(in the rows, 128 means zero)
One turn moves each row of this set onto another row. After a few examples, where does it send each row asked below?
zume: [138  90 134 120 153  98 113 153 139 113 103  89 149 113 147 141 135 140
 127 143  96 143  86 136 142 121 157 139 123 137 145 145 110 120 137 138
 162 149 138 110 119 147 139 138 130 139  97 142 122 128 133 137 113]
nonap: [135  98 144 105 133 123 131 119 118 143 120 117 126 129 123 149 132 121
 148 164 119 157 136 118 133 154 144 132 119 121 145 137 139 116 129  98
 110 122 118 132 115 176 162 110 117 138 129 144 155 149 136 115 130]
finil: [141  66 141 142 111 118 133 136 148 114 141 139 143 107 132 134 117 141
 130  98 129 135  97  82 150 107 134 109 110 133 151 119 122 139 114 102
 122 144 163 126 115 132 171 130 103 106 121 138 103 148 146 114 113]
kar: [172  88 112 129 117 126 125 138 143 146 152 156 128 113 131 143 131 122
 142 136 112 120 109 116 145 118 104 114 137 135 109 112 124 121  84 138
 128 125 113 111 136 137 143 128  93 134 117  93 119 125 115 112 119]
vikef: [115  72 127 133 126 116 168 141 127 116 131 112 114 146 113 133 111 126
 135  93 140 106 141 137 159 128 142 128 127 125 157 150 115 121 111 130
 140 131  94 130 118 154 127 162 112 146 135 135 105 146 147 124 136]
Kogen: [148 107 154 143 167 135 113 119 137 133 124 149 137 114 112 128 148 121
 151 145 124 110 129 114 138 108  98 141 131 147 143 151 121 113 104 137
 141 138 132  99 145 162 161 127  99 130 120  94 140 126 130 133 102]
kabal: [145 129 153 148 166 146 119 139 122 152 124 143 119 110 112 126 126 114
 136 144 158 119 102 144 157 122 149 120 143 128 153 136 141 135 123 150
 140 124 132  69 141 137 151 134 117 117 117 123 105 116 131  98 116]
lavug: [149 124 158 157 174 141 113 146 120 148 132 136 128 111 115 115 131 105
 147 148 153 124  93 136 157 120 150 127 150 134 139 138 135 130 124 137
 142 131 133  69 142 131 147 125 115 128 121 123 105 127 137 103 113]
Sevor: [146  96 140 119 136 128 123 120 123 141 121 127 118 124 133 145 139 116
 151 170 116 155 129 115 141 149 129 121 113 116 145 142 127 114 125  96
 106 123 118 129 107 179 158 114 120 130 138 153 155 147 134 105 122]
fiki: [135  64 134 139 108 109 135 132 141 119 136 140 146 111 126 133 116 148
 135  92 130 134 100  85 147 105 138 111 111 132 153 112 124 135 116 114
 118 145 156 117 116 122 171 130  98 103 126 138 102 143 136 116 105]
vukir: [133 146 131 160 124 136 120 142 126 163 121 109 122 115 102 119 130 115
 136 125 164 109  79 133 134 108 121 111 148 130 152 142 122 137 119 151
 132 126 108 134 119 134 149 111 126 143 114 107 119 130 124  97 131]
bul: [137  98 142 114 129 124 129 120 112 148 121 126 124 129 124 146 139 128
 154 165 119 156 133 119 134 143 132 127 116 122 143 138 133 115 125 107
 107 120 119 125 109 182 162 111 113 124 143 151 160 141 133 106 119]
Tiva: [148 117 132 144 112 139 120 138 101 158 125 112 116 110 146 165 132 118
 140 123 142 117 126 108 133 109 126  85 122 140 117 136 119 131  95 137
 130 142 108 129 137 122 129 146 111 135 101  97 108 112 143 101 127]
zonad: [134  86 135 122 152 100 111 153 138 115 100  86 137 113 131 137 135 133
 136 138  98 139  87 133 142 123 168 144 124 126 143 143 124 122 139 137
 160 139 142 119 122 136 148 146 132 144  82 135 107 132 132 140 120]
bilan: [134  71 143 130 113 114 141 123 146 120 137 141 149 117 124 135 114 147
 128  92 127 133 101  75 134 113 148 104 121 126 150 112 133 135 119 107
 125 140 151 118 115 130 175 124 104 108 125 145 108 145 140 117 111]
kuf: [132  91 139 123 150 102 121 149 137 118 101  89 140 116 144 131 137 133
 132 143 102 148  89 142 148 120 170 143 130 133 152 141 113 122 137 151
 160 141 144 115 128 146 144 145 131 138  88 134 116 122 132 134 115]
fozaz: [120  79 120 135 122 127 161 139 128 112 139 109 105 134 126 137 116 118
 133 103 144 105 141 138 170 130 136 128 137 128 162 152 110 128 116 133
 132 130 100 136 112 168 123 154 113 137 134 124 103 150 148 122 148]
Lemod: [142 113 120 132 161 117 103 157 121 131 160 122 135 121 114 128 119 116
 130 104 116 105 102 134 123 113 142 104 112 152 130 136 139 117 170 140
 128 124 116 119  84 155 119 108 109 134 117 165 123 156 140 129 125]
mipun: [139  92 136 112 120 117 129 129 122 142 113 116 134 124 133 152 127 126
 149 169 122 156 126 122 135 145 133 134 112 119 141 137 128 113 115 100
 108 131 117 128 101 178 160 106 118 128 143 146 155 146 137 112 126]
maka: [144 115 120 140 149 125  96 155 113 139 153 126 129 115 112 124 123 120
 134 103 121 111  99 125 112 110 143 101 104 149 128 130 145 120 168 146
 129 115 125 132  84 150 120 108 109 131 113 156 117 152 145 127 127]
zom: [141 119 120 146 148 128  98 153 126 137 156 126 127 110 116 124 124 118
 142  99 118 108 100 122 125 109 146  98 108 146 125 136 148 129 169 135
 135 117 116 128  83 162 118 114 110 124 115 160 119 154 146 128 127]
Dolo: [171  90 111 126 124 116 121 134 145 148 143 155 124 110 130 146 134 119
 138 133 117 112 113 119 143 124 105 113 119 143 120 115 125 116  95 145
 127 125 112 111 138 139 151 144  88 133 102  87 120 112 115 105 116]
tuma: [147 121 129 152 107 139 126 143 101 152 127 107 124 112 142 158 131 117
 148 108 144 117 121 101 145 103 132  91 125 149 117 140 113 135  91 134
 139 146 109 127 144 124 128 133 112 145 114  97 115 123 143 112 124]
nutip: [140 116 115 140 154 120 103 154 112 135 148 123 122 126 106 128 119 120
 139  97 114  98 106 121 119 119 146 106  94 142 128 133 146 117 160 133
 133 114 114 127  79 154 128 109 110 136 114 161 115 154 139 127 125]
noso: [147 106 155 141 168 134 111 120 138 141 123 156 132 110 112 130 141 121
 153 140 135 110 134 123 137 105 101 130 116 146 141 152 139 116 114 145
 135 132 126  92 146 159 159 147 100 121 114 100 135 119 125 131 100]
zevag: [114  72 123 131 128 119 157 143 127 108 136 106 118 138 109 138 116 116
 136  98 150  98 139 142 163 116 139 126 142 131 163 152 110 120 124 139
 127 142 101 130 112 151 125 153 111 140 136 138 109 158 150 124 141]
Bod: [133  93 134 131 153 102 115 148 152 117 101  93 136 109 143 126 138 129
 138 139  98 145  87 139 158 122 166 139 125 131 155 145 109 125 141 140
 163 147 134 118 125 149 141 148 132 140  87 135 121 128 132 130 114]
sud: [120  75 119 133 124 119 158 138 116 114 133 108 108 139 118 139 121 118
 138 102 147 103 145 139 162 130 135 129 131 130 163 153 111 118 117 142
 128 129  98 134 117 151 117 160 111 144 141 127 105 149 146 122 140]
duru: [136  67 134 137 103 112 136 135 140 117 133 130 149 110 126 142 111 136
 136  98 139 127 102  85 147 105 149 111 117 131 152 114 126 131 112 109
 114 151 154 117 106 129 173 119 101 103 136 144 108 152 148 113 114]
Soki: [133 151 146 155 122 136 124 140 124 168 121 111 127 109 106 127 128 117
 127 122 162 114  90 139 134 109 122 108 135 132 158 138 132 144 115 150
 128 124 120 141 120 129 153 125 120 131 104 104 117 120 130  93 129]

vikef moves to nutip
lavug moves to Kogen
Now these:
zom moves to Bod
zevag moves to Lemod
noso moves to Dolo
sud moves to maka

